[[127 125 130 127 135]
 [127 122 129 118 112]
 [132 125 129 127 115]
 [127 125 129 106 115]
 [127 125 129 147 126]
 [119 125 129 127 138]
 [127 125 129 137 129]
 [127 125 129 102 115]
 [127 122 129 102 115]
 [127 124 129 103 115]
 [131 128 113 142 115]]
->
[[131 127 127 127 127 119 127 127 132 127 127]
 [128 124 122 125 125 125 125 125 125 122 125]
 [113 129 129 129 129 129 129 129 129 129 130]
 [142 103 102 102 137 127 147 106 127 118 127]
 [115 115 115 115 129 138 126 115 115 112 135]]

[[136 124 133 130 119 129 131]
 [134 117 137 117 120 129 139]
 [133 138 123 122 114 116 142]
 [120 125 128 118 105 120 130]
 [147 129 132 119 137 131 144]
 [135 126 125 126 146 131 128]
 [114 123 124 126 113 114 130]
 [137 140 125 122 138 122 148]
 [127 122 130 136 133 141 134]
 [141 142 122 129 137 132 133]]
->
[[141 127 137 114 135 147 120 133 134 136]
 [142 122 140 123 126 129 125 138 117 124]
 [122 130 125 124 125 132 128 123 137 133]
 [129 136 122 126 126 119 118 122 117 130]
 [137 133 138 113 146 137 105 114 120 119]
 [132 141 122 114 131 131 120 116 129 129]
 [133 134 148 130 128 144 130 142 139 131]]

[[135 137]
 [140 132]
 [153 144]
 [140 140]
 [137 153]
 [138 142]
 [147 140]
 [122 127]]
->
[[122 147 138 137 140 153 140 135]
 [127 140 142 153 140 144 132 137]]

[[129 126 127]
 [132 110 118]
 [125 106 136]
 [130 121 122]
 [132 117 118]
 [127 100 131]
 [126 122 134]
 [130 102 123]
 [124 115 138]]
->
[[124 130 126 127 132 130 125 132 129]
 [115 102 122 100 117 121 106 110 126]
 [138 123 134 131 118 122 136 118 127]]

[[127 130]
 [131 158]
 [118 136]
 [135 122]
 [144 128]
 [139 149]
 [149 130]
 [120 132]]
->
[[120 149 139 144 135 118 131 127]
 [132 130 149 128 122 136 158 130]]

[[141 137 148 133 137 150 134 132]
 [140 136 152 135 141 147 134 135]
 [139 141 133 137 133 134 143 134]
 [136 135 148 140 143 142 137 143]
 [138 138 135 144 134 135 148 139]
 [138 139 135 138 135 137 141 138]
 [135 134 146 137 147 140 136 146]
 [136 137 136 140 137 134 144 144]]
->
[[136 135 138 138 136 139 140 141]
 [137 134 139 138 135 141 136 137]
 [136 146 135 135 148 133 152 148]
 [140 137 138 144 140 137 135 133]
 [137 147 135 134 143 133 141 137]
 [134 140 137 135 142 134 147 150]
 [144 136 141 148 137 143 134 134]
 [144 146 138 139 143 134 135 132]]
---
[[122 107 114 141 132]
 [142 122 122 124 134]
 [117 128 122 129 128]
 [107 126 126 136 115]
 [117 111 123 141 121]
 [105 122 135 136 112]
 [146 130 126 118 132]
 [138 131 135 119 126]
 [142 134 136 118 125]]
->
[[142 122 122 124 134]
 [107 126 126 136 115]
 [105 122 135 136 112]
 [138 131 135 119 126]]

[[124 121 137 119 117 124 133 127]
 [113 126 129 128 123 109 133 122]
 [124 120 120 112 125 118 116 128]
 [131 122 136 137 138 136 131 127]
 [144 143 149 133 126 141 134 115]
 [131 129 139 133 114 115 136 126]
 [142 141 155 137 118 140 136 134]
 [124 126 110 112 119 117 128 128]]
->
[[113 126 129 128 123 109 133 122]
 [131 122 136 137 138 136 131 127]
 [131 129 139 133 114 115 136 126]
 [124 126 110 112 119 117 128 128]]

[[129 136 115 124 119 125 115 127 118 124 130 141 139 125]
 [130 136 125 137 129 130 134 134 141 126 136 126 135 129]
 [127 134 155 126 142 127 122 124 148 130 132 135 132 129]]
->
[[130 136 125 137 129 130 134 134 141 126 136 126 135 129]]

[[149 126 102 121 132 126 109 124 126 130 129]
 [137 127 112 115 139 141 123 143 119 133 129]
 [125 124 143 132 123 121 132 118 139 128 126]
 [130 125 134 135 126 120 126 110 139 123 127]
 [143 129 108 125 131 127 111 123 124 132 132]
 [130 128 126 131 121 114 123 118 133 129 132]
 [133 122 124 115 134 138 126 142 127 134 130]]
->
[[137 127 112 115 139 141 123 143 119 133 129]
 [130 125 134 135 126 120 126 110 139 123 127]
 [130 128 126 131 121 114 123 118 133 129 132]]

[[148 129 146]
 [121 119 122]
 [114 106 118]
 [124 111 129]
 [121 121 124]
 [117 107 127]
 [107 128 123]
 [106 103 120]
 [109 104 113]]
->
[[121 119 122]
 [124 111 129]
 [117 107 127]
 [106 103 120]]

[[129 134 121 133]
 [128 149 117 125]
 [128 140 136 121]
 [127 128 119 125]
 [128 131 119 129]
 [126 140 130 116]
 [130 139 133 133]
 [126 141 126 115]
 [130 155 126 129]]
->
[[128 149 117 125]
 [127 128 119 125]
 [126 140 130 116]
 [126 141 126 115]]

[[103 110 117 113 107 110 112 111 114 111 105]
 [115 118 117 111 120 120 123 122 135 116 119]]
->
[[115 118 117 111 120 120 123 122 135 116 119]]

[[120 117 121 128 136 126 119 132 131 121 126 128 140 139]
 [140 121 121 138 144 139 119 125 111 113 124 109 134 120]
 [121 121 114 121 140 125 128 133 122 127 128 139 133 129]
 [133 135 136 138 121 137 137 128 128 130 127 120 127 121]
 [122 123 109 130 110 123 119 123 120 118 118 121 124 136]
 [115 119 111 118 106 115 121 123 118 112 132 120 121 124]]
->
[[140 121 121 138 144 139 119 125 111 113 124 109 134 120]
 [133 135 136 138 121 137 137 128 128 130 127 120 127 121]
 [115 119 111 118 106 115 121 123 118 112 132 120 121 124]]

[[119 122 123 118 113 127 124]
 [131 142 130 132 110 132 134]
 [116 115 121 109 136 127 112]
 [115 106 117 111 119 121 118]]
->
[[131 142 130 132 110 132 134]
 [115 106 117 111 119 121 118]]
---
[[116 139 144 128 135]
 [133 134 111 149 120]
 [135 117 104 143 136]
 [119 128 131 153 127]
 [121 134 112 135 120]
 [125 132 118 142 126]
 [123 138 117 115 120]
 [127 130 138 150 123]
 [158 124 114 129 146]
 [144 111 122 124 131]
 [135 119 145 129 112]
 [141 130 126 142 122]]
->
[[135 117 104 143 136]
 [133 134 111 149 120]
 [121 134 112 135 120]
 [158 124 114 129 146]
 [123 138 117 115 120]
 [125 132 118 142 126]
 [144 111 122 124 131]
 [141 130 126 142 122]
 [119 128 131 153 127]
 [127 130 138 150 123]
 [116 139 144 128 135]
 [135 119 145 129 112]]

[[132 131 134]
 [124 106 111]
 [141 124 135]
 [141 133 138]
 [134 134 142]]
->
[[124 106 111]
 [132 131 134]
 [141 124 135]
 [141 133 138]
 [134 134 142]]

[[146 129 133 117]
 [130 106 137 128]
 [140 149 118 133]
 [129 134 123 131]
 [122 106 142 156]
 [134 117 129 130]
 [116 141 130 133]
 [139 130 135 122]]
->
[[140 149 118 133]
 [129 134 123 131]
 [134 117 129 130]
 [116 141 130 133]
 [146 129 133 117]
 [139 130 135 122]
 [130 106 137 128]
 [122 106 142 156]]

[[135 125 129 121 115 122 126 121 132 122 129 114 121 120 118]
 [134 132 126 135 149 108 111 129 150 132 128 141 123 123 125]
 [124 125 118 114 117 118 115 118 105 128 121 122 128 131 120]
 [133 138 144 133 127 135 135 136 147 125 141 141 134 140 145]
 [131 126 148 123 124 145 146 140 139 133 138 136 138 142 141]
 [140 129 125 134 149 127 138 143 150 128 132 144 130 135 127]]
->
[[124 125 118 114 117 118 115 118 105 128 121 122 128 131 120]
 [140 129 125 134 149 127 138 143 150 128 132 144 130 135 127]
 [134 132 126 135 149 108 111 129 150 132 128 141 123 123 125]
 [135 125 129 121 115 122 126 121 132 122 129 114 121 120 118]
 [133 138 144 133 127 135 135 136 147 125 141 141 134 140 145]
 [131 126 148 123 124 145 146 140 139 133 138 136 138 142 141]]

[[121 114 113 112 122]
 [130 121 106 115 123]
 [133 122 105 116 124]]
->
[[133 122 105 116 124]
 [130 121 106 115 123]
 [121 114 113 112 122]]

[[128 138 142 148 151 124 127 141 143 132 141 147]
 [108 129 117 120 120 113 133 111 117 124 127 124]]
->
[[108 129 117 120 120 113 133 111 117 124 127 124]
 [128 138 142 148 151 124 127 141 143 132 141 147]]
